[[  6  -5 -25 -13  -6  -3  -3  34   1 -27  14   9]
 [-19  37   4  -9  -2   7   5  -7 -19  -7  -5 -13]
 [-32  -5 -11 -18  -2   7 -19   7  12  -7   2  -2]
 [  6  -5  11  -7  -6  -3   5  21   1 -14   8 -58]
 [ -7  -5 -11  -9  -9 -13 -19  -7 -50   7 -23 -47]
 [  6  -5   4  -5 -20   7 -11   0  12  20   2 -25]
 [ -7  -5  25  -9  -9  22 -43  21  12   7   2 -25]]
=>
[[ -7  -5  25  -9  -9  22 -43  21  12   7   2 -25]
 [  6  -5   4  -5 -20   7 -11   0  12  20   2 -25]
 [ -7  -5 -11  -9  -9 -13 -19  -7 -50   7 -23 -47]
 [  6  -5  11  -7  -6  -3   5  21   1 -14   8 -58]
 [-32  -5 -11 -18  -2   7 -19   7  12  -7   2  -2]
 [-19  37   4  -9  -2   7   5  -7 -19  -7  -5 -13]
 [  6  -5 -25 -13  -6  -3  -3  34   1 -27  14   9]]

[[23 52 32 25 26 22 26 30]
 [37 22 36 18 14 20 20 32]
 [47  8 26 38 18 30 16 24]
 [33 17 23 51 28 61 15 17]]
=>
[[33 17 23 51 28 61 15 17]
 [47  8 26 38 18 30 16 24]
 [37 22 36 18 14 20 20 32]
 [23 52 32 25 26 22 26 30]]

[[  1  43 -65  44]
 [ 44   3 -11 -18]
 [-53  22   4  -9]
 [-46 -54  13 -14]
 [ -9 -62  34  16]
 [-17  33  50  21]
 [ 26 -51 -52 -63]
 [-65  18  31  45]
 [-21  61  14  29]
 [ -6  -5  31 -32]
 [-44  17  -7   2]
 [-34  44  -9 -15]]
=>
[[-34  44  -9 -15]
 [-44  17  -7   2]
 [ -6  -5  31 -32]
 [-21  61  14  29]
 [-65  18  31  45]
 [ 26 -51 -52 -63]
 [-17  33  50  21]
 [ -9 -62  34  16]
 [-46 -54  13 -14]
 [-53  22   4  -9]
 [ 44   3 -11 -18]
 [  1  43 -65  44]]

[[  4  -1  24]
 [ -9   1  -2]
 [ -4 -10  -3]
 [-10  15  11]
 [-19   5   1]
 [-14  16 -32]
 [-41   9 -20]
 [-28  22  -7]
 [ 56 -60  20]
 [ 62 -66  19]
 [-30  16   0]
 [-58  43 -34]]
=>
[[-58  43 -34]
 [-30  16   0]
 [ 62 -66  19]
 [ 56 -60  20]
 [-28  22  -7]
 [-41   9 -20]
 [-14  16 -32]
 [-19   5   1]
 [-10  15  11]
 [ -4 -10  -3]
 [ -9   1  -2]
 [  4  -1  24]]

[[-10  -1 -17  -3   7  -9 -12]
 [ 35  20  22  14   0   2 -18]
 [ -5 -24  -1   1 -13   1 -17]
 [ 40   1  36  16  -6  19 -11]
 [ 23  15  12  12   6   5   3]
 [-53  -4 -53   1 -18 -50  13]
 [-16 -19 -23 -13   4 -14 -15]
 [-20 -21 -17  -3   3   4  -2]]
=>
[[-20 -21 -17  -3   3   4  -2]
 [-16 -19 -23 -13   4 -14 -15]
 [-53  -4 -53   1 -18 -50  13]
 [ 23  15  12  12   6   5   3]
 [ 40   1  36  16  -6  19 -11]
 [ -5 -24  -1   1 -13   1 -17]
 [ 35  20  22  14   0   2 -18]
 [-10  -1 -17  -3   7  -9 -12]]

[[ 31  15  20  32  50  27  48  11]
 [ 43  15 -50  -2  17 -22 -29  -1]
 [-54  12 -45  42   2  12 -46 -10]
 [-18  20  -4   9  37  34 -18 -29]
 [  8 -20  19   4 -53  32 -14 -19]
 [ -4  17   0 -16 -34  24 -36 -15]]
=>
[[ -4  17   0 -16 -34  24 -36 -15]
 [  8 -20  19   4 -53  32 -14 -19]
 [-18  20  -4   9  37  34 -18 -29]
 [-54  12 -45  42   2  12 -46 -10]
 [ 43  15 -50  -2  17 -22 -29  -1]
 [ 31  15  20  32  50  27  48  11]]

[[ 13   2  -4   9  -9 -25 -53 -19  17  30  -6]
 [ 18   5   4  19  10  -1  44  34 -13  -9  10]
 [-16 -16 -17 -14   3  -6 -41 -16  37  29 -21]]
=>
[[-16 -16 -17 -14   3  -6 -41 -16  37  29 -21]
 [ 18   5   4  19  10  -1  44  34 -13  -9  10]
 [ 13   2  -4   9  -9 -25 -53 -19  17  30  -6]]

[[-44 -14  17 -15  25  11]
 [ 38  12 -18  -6  -6 -63]
 [ 20 -18  24   3  40  22]
 [-19  -4  -4  24  11   9]
 [-22 -18   4  -3  36   5]]
=>
[[-22 -18   4  -3  36   5]
 [-19  -4  -4  24  11   9]
 [ 20 -18  24   3  40  22]
 [ 38  12 -18  -6  -6 -63]
 [-44 -14  17 -15  25  11]]

[[-57 -66  25 -13  -6 -33 -27 -31 -50 -36 -17 -33]
 [-13  36  -2  19   1  35  12  32 -40  23 -50  46]
 [-15  25 -20  48 -42  40 -57  43 -27  46  54   9]]
=>
[[-15  25 -20  48 -42  40 -57  43 -27  46  54   9]
 [-13  36  -2  19   1  35  12  32 -40  23 -50  46]
 [-57 -66  25 -13  -6 -33 -27 -31 -50 -36 -17 -33]]
---
[[-35   0 -34  23  28   4  32  -4]
 [  3  26  16  -5 -31   3  -7  19]
 [-12  30  19  -3  -6  19 -23  27]
 [  5  31 -44  -6 -26  26  25  -2]
 [-17  18 -10  18 -11  -4  21 -17]
 [ 31  -4 -15 -27  29  27 -31  14]
 [ -7  25  -4 -15  -3  18 -31  29]
 [  0  20 -15  -4  -2  24  -9  13]
 [ 17   1 -14  -8  21   2 -20   9]
 [ 36 -45  15 -25  44 -49 -24  -7]
 [  8  18  18 -15 -21   2 -15  29]
 [ 24   9   5 -19   2   4 -14  19]]
=>
[[ 24   9   5 -19   2   4 -14  19]
 [  8  18  18 -15 -21   2 -15  29]
 [ 36 -45  15 -25  44 -49 -24  -7]
 [ 17   1 -14  -8  21   2 -20   9]
 [  0  20 -15  -4  -2  24  -9  13]
 [ -7  25  -4 -15  -3  18 -31  29]
 [ 31  -4 -15 -27  29  27 -31  14]
 [-17  18 -10  18 -11  -4  21 -17]
 [  5  31 -44  -6 -26  26  25  -2]
 [-12  30  19  -3  -6  19 -23  27]
 [  3  26  16  -5 -31   3  -7  19]
 [-35   0 -34  23  28   4  32  -4]]

[[ -2  33 -50   7  33]
 [  6   8  -4   0  -6]
 [ -1 -10   8  -8  -5]
 [-13  14  -3   8  -2]]
=>
[[-13  14  -3   8  -2]
 [ -1 -10   8  -8  -5]
 [  6   8  -4   0  -6]
 [ -2  33 -50   7  33]]

[[-14 -53 -12  17]
 [ 16 -43  15  10]
 [ 35  -1   6   9]
 [  6 -40  28 -11]
 [-18  23 -11   3]
 [ 13 -17  21  15]
 [ 21 -32  -6   7]
 [ 12 -13   2  -5]
 [ 28  -8   4   8]
 [  7 -29  -4  12]
 [-29 -28   0  40]
 [ 36 -23  14  14]]
=>
[[ 36 -23  14  14]
 [-29 -28   0  40]
 [  7 -29  -4  12]
 [ 28  -8   4   8]
 [ 12 -13   2  -5]
 [ 21 -32  -6   7]
 [ 13 -17  21  15]
 [-18  23 -11   3]
 [  6 -40  28 -11]
 [ 35  -1   6   9]
 [ 16 -43  15  10]
 [-14 -53 -12  17]]

[[-18 -38 -34 -40  18]
 [ -8 -52  -6   8  13]
 [ 25  34   0  -8 -32]
 [-35 -34  36 -28  19]
 [-35  26 -49 -51  33]
 [-33   7  -9 -67  17]
 [-13  38  -4 -29   3]]
=>
[[-13  38  -4 -29   3]
 [-33   7  -9 -67  17]
 [-35  26 -49 -51  33]
 [-35 -34  36 -28  19]
 [ 25  34   0  -8 -32]
 [ -8 -52  -6   8  13]
 [-18 -38 -34 -40  18]]

[[ -2   5  -3 -11 -29 -27  15]
 [-10  13  41  -3  36   9 -37]
 [-23  22   4  12 -14  31  -8]
 [  5 -16 -13  12 -34 -30 -14]
 [-15  17 -20   6   3  39 -14]
 [ -5   6  57 -15 -13 -24  -1]]
=>
[[ -5   6  57 -15 -13 -24  -1]
 [-15  17 -20   6   3  39 -14]
 [  5 -16 -13  12 -34 -30 -14]
 [-23  22   4  12 -14  31  -8]
 [-10  13  41  -3  36   9 -37]
 [ -2   5  -3 -11 -29 -27  15]]

[[ 26   2   8 -15   0 -23  18  -1  10]
 [ 27  11   4 -17   0 -21  23  -6   4]
 [-37  44  -2 -12   0  -2  32 -44  -8]
 [  8 -48  36  18   0 -41  30  24  30]
 [-17   2  -5 -11   1  60 -19 -11   0]
 [ 14 -14  17 -14   0 -15   6   4  24]
 [ 27 -10  -2   1   0  -5   0  20  -7]
 [  4 -28  15   1   1  -7  -4  23  16]
 [ 20  -7  14 -13   0 -28  13   1  20]]
=>
[[ 20  -7  14 -13   0 -28  13   1  20]
 [  4 -28  15   1   1  -7  -4  23  16]
 [ 27 -10  -2   1   0  -5   0  20  -7]
 [ 14 -14  17 -14   0 -15   6   4  24]
 [-17   2  -5 -11   1  60 -19 -11   0]
 [  8 -48  36  18   0 -41  30  24  30]
 [-37  44  -2 -12   0  -2  32 -44  -8]
 [ 27  11   4 -17   0 -21  23  -6   4]
 [ 26   2   8 -15   0 -23  18  -1  10]]
